One turn sends every row of this set to another row. A few are shown first. Where does it send the rows asked after them?
tana: [ 0.39  0.26 -1.29 -0.11  0.28  3.43  0.34 -0.99 -1.35  0.07  0.25  2.25
 -0.07  0.24]
romit: [ 3.09  2.66 -0.80 -0.94  1.09 -0.24 -1.27  0.09  0.87  1.67 -0.03 -2.62
 -1.02  0.19]
Fup: [ 0.66 -1.78 -0.34 -1.31  1.34  1.25  0.66  0.31 -1.51  2.68  0.42  0.71
 -0.23  0.90]
zan: [ 1.59  0.98  0.69 -2.36 -1.17  1.09 -1.12 -1.07 -1.48 -2.81  0.00 -3.94
  0.60 -2.39]
nid: [ 1.36  3.08  0.87 -0.29  0.95 -0.22 -0.39 -0.66  0.47 -3.16  3.06  1.71
  0.19 -0.62]
Tumaf: [ 3.50  1.39  1.02 -0.82 -0.10 -1.70  0.82 -2.57  0.56  1.34  2.85 -0.70
 -1.00 -0.32]
forog: [ 2.95  0.44  1.76 -1.46 -1.38 -2.51 -1.45 -1.32  0.68  0.77 -1.20 -2.12
 -0.65 -2.06]
Les: [ 0.04  1.02  2.87  0.68 -1.11 -0.90 -0.51 -3.01  1.18  0.69  1.02 -1.48
 -3.22 -1.35]
Nas: [ 0.55 -0.12  1.84 -1.70 -0.08  1.22  1.06 -0.73 -0.97 -1.67  4.48 -2.85
  0.70  0.68]
Meni: [ 0.73 -1.68  2.15 -0.93 -1.80 -3.24  0.35 -1.38 -2.06 -1.65 -1.40 -1.53
 -2.22  1.40]
kiruv: [-1.47 -0.10  0.18 -1.29  0.55  2.10 -0.61 -0.25 -1.44 -4.62 -1.23  0.04
  0.40 -0.38]
vire: [ 2.57 -2.23  1.18  1.53 -1.85 -0.40  1.00 -1.20 -0.01 -2.30 -2.66  0.56
  0.59  0.16]
Vumev: [ 1.02 -0.47  1.63 -0.32  0.77 -0.46 -1.22 -0.90  2.85  2.56  0.80  0.94
  0.33 -0.01]
Sepag: [-0.15 -1.43  2.41  1.56 -0.67  0.95  0.46 -2.17  2.87 -1.48  0.04  1.50
 -1.16  0.03]
musom: [ 0.64 -1.72  0.69  1.06  0.34 -0.57  1.84 -2.43 -0.20  1.79  0.05  1.56
 -1.85  1.96]
gufel: [ 1.52  2.05 -0.67 -0.64  0.51 -0.29 -0.92 -1.16  0.24  1.39 -0.84  2.32
 -1.90  1.16]
nefof: [ 0.66 -1.54  2.25  2.27 -0.46 -0.22 -0.50  0.80  0.81 -4.87  1.08 -0.40
  0.55  0.52]
feg: [ 1.92  1.42  1.37  0.18 -0.05 -0.35 -2.47 -2.17  1.66 -2.83  2.43 -2.22
 -0.56 -2.71]
fisop: [-2.94 -0.80  0.85 -0.10  1.52  1.76 -0.81 -0.54 -0.12  0.50 -0.33  0.74
 -1.02  1.67]
dip: [-0.18 -2.82 -0.79  1.29  2.18  1.94  0.98 -0.84 -0.74 -2.46  0.15  0.59
  0.59  1.70]
foz: [-0.20 -1.45 -0.97 -1.36  2.25  0.70  0.47  1.63 -2.14 -1.31 -1.92  0.60
 -0.37  0.69]
tas: [ 1.46  0.39  2.66  1.17 -1.95 -3.36 -2.12 -1.02 -0.26 -3.19  0.71 -0.28
 -2.12  0.56]
Fimol: [ 2.09  0.55 -1.24 -3.17  1.62  1.15  0.10  1.60 -1.91 -2.67  0.17 -1.97
  0.76 -0.31]
Baz: [ 1.32 -0.39  2.68  1.62 -1.43  0.18 -1.04 -1.26  0.58 -0.94  4.60 -0.14
  0.28  0.34]
sesuv: [ 3.62  1.98 -0.33 -1.15  0.87 -2.88 -0.48 -1.21 -1.02 -3.35  0.51 -2.24
 -1.05 -1.45]
mimu: [ 2.81 -2.68  1.08 -0.39  0.23 -0.74 -0.82 -0.44  1.21 -2.20  2.88  0.36
  2.48  0.38]
zoveg: [ 1.84 -1.63 -0.09  1.62  1.30  1.60 -1.68 -0.16  0.48 -0.15  1.46 -3.86
  1.85  1.00]
bulut: [ 0.31  0.37  2.11  0.99 -0.89  0.07 -1.62 -0.41 -1.00 -2.53  2.79 -4.77
 -0.97  1.35]
fevul: [ 0.09  1.38  2.01 -0.18 -2.24  1.50  1.94 -2.47 -2.67  0.42  1.13 -1.80
 -1.67  0.40]
zul: [-0.04 -0.53  0.61  0.74  0.03 -0.28 -2.91 -1.86 -0.23 -4.71 -1.40 -2.60
 -1.79 -0.91]
bip: [ 0.53 -0.39 -1.28 -0.06  2.11  0.73 -0.46 -0.54 -2.81 -3.92  0.07 -3.90
 -0.53  0.36]
luru: [ 0.49 -0.49 -1.42  0.21  0.05  2.67  0.68 -0.07 -3.11 -1.10 -2.29 -1.56
 -0.71 -1.15]
Bag: [ 3.61  0.75 -1.35 -0.37  0.75  0.25 -0.15  1.15 -0.09 -1.95 -2.07 -2.43
  0.45 -1.78]
pafi: [ 0.20 -1.06  1.57 -0.31  1.14 -3.13  0.09  0.31 -0.22 -4.35  0.22  1.85
 -0.59 -0.11]
Gusi: [ 3.12  1.54 -0.24 -3.68 -0.12 -1.37 -0.41  0.16 -2.25  0.03 -0.58 -2.07
 -1.24 -0.22]
pures: [-1.46 -1.72  2.93  2.58 -1.32 -0.71 -0.18 -0.76 -1.68 -0.82  0.63 -1.31
 -2.43  1.26]
Nulo: [-1.38 -1.88  1.02  1.33  0.02  3.36 -1.21 -2.24  0.74 -2.19  0.40 -2.64
 -0.67  1.00]
dod: [ 3.71 -0.04  0.04 -2.55 -0.08 -1.25 -0.01 -0.26 -0.28  1.66  0.19  1.63
  0.13 -0.27]
Rudu: [-0.35  1.13  0.21  1.09  2.09 -2.88 -2.93 -0.15 -1.31 -1.36 -1.00 -1.73
 -2.54  1.00]
noz: [-1.31 -1.64  1.49 -0.08  0.96 -1.15 -1.17 -0.89 -2.48  0.86  2.04 -3.19
 -1.79  1.40]

musom turns into sesuv
tas turns into nefof
Now these:
feg turns into Nulo
forog turns into kiruv
zoveg turns into fevul
tana turns into romit
mimu turns into Nas
Fimol turns into Fup

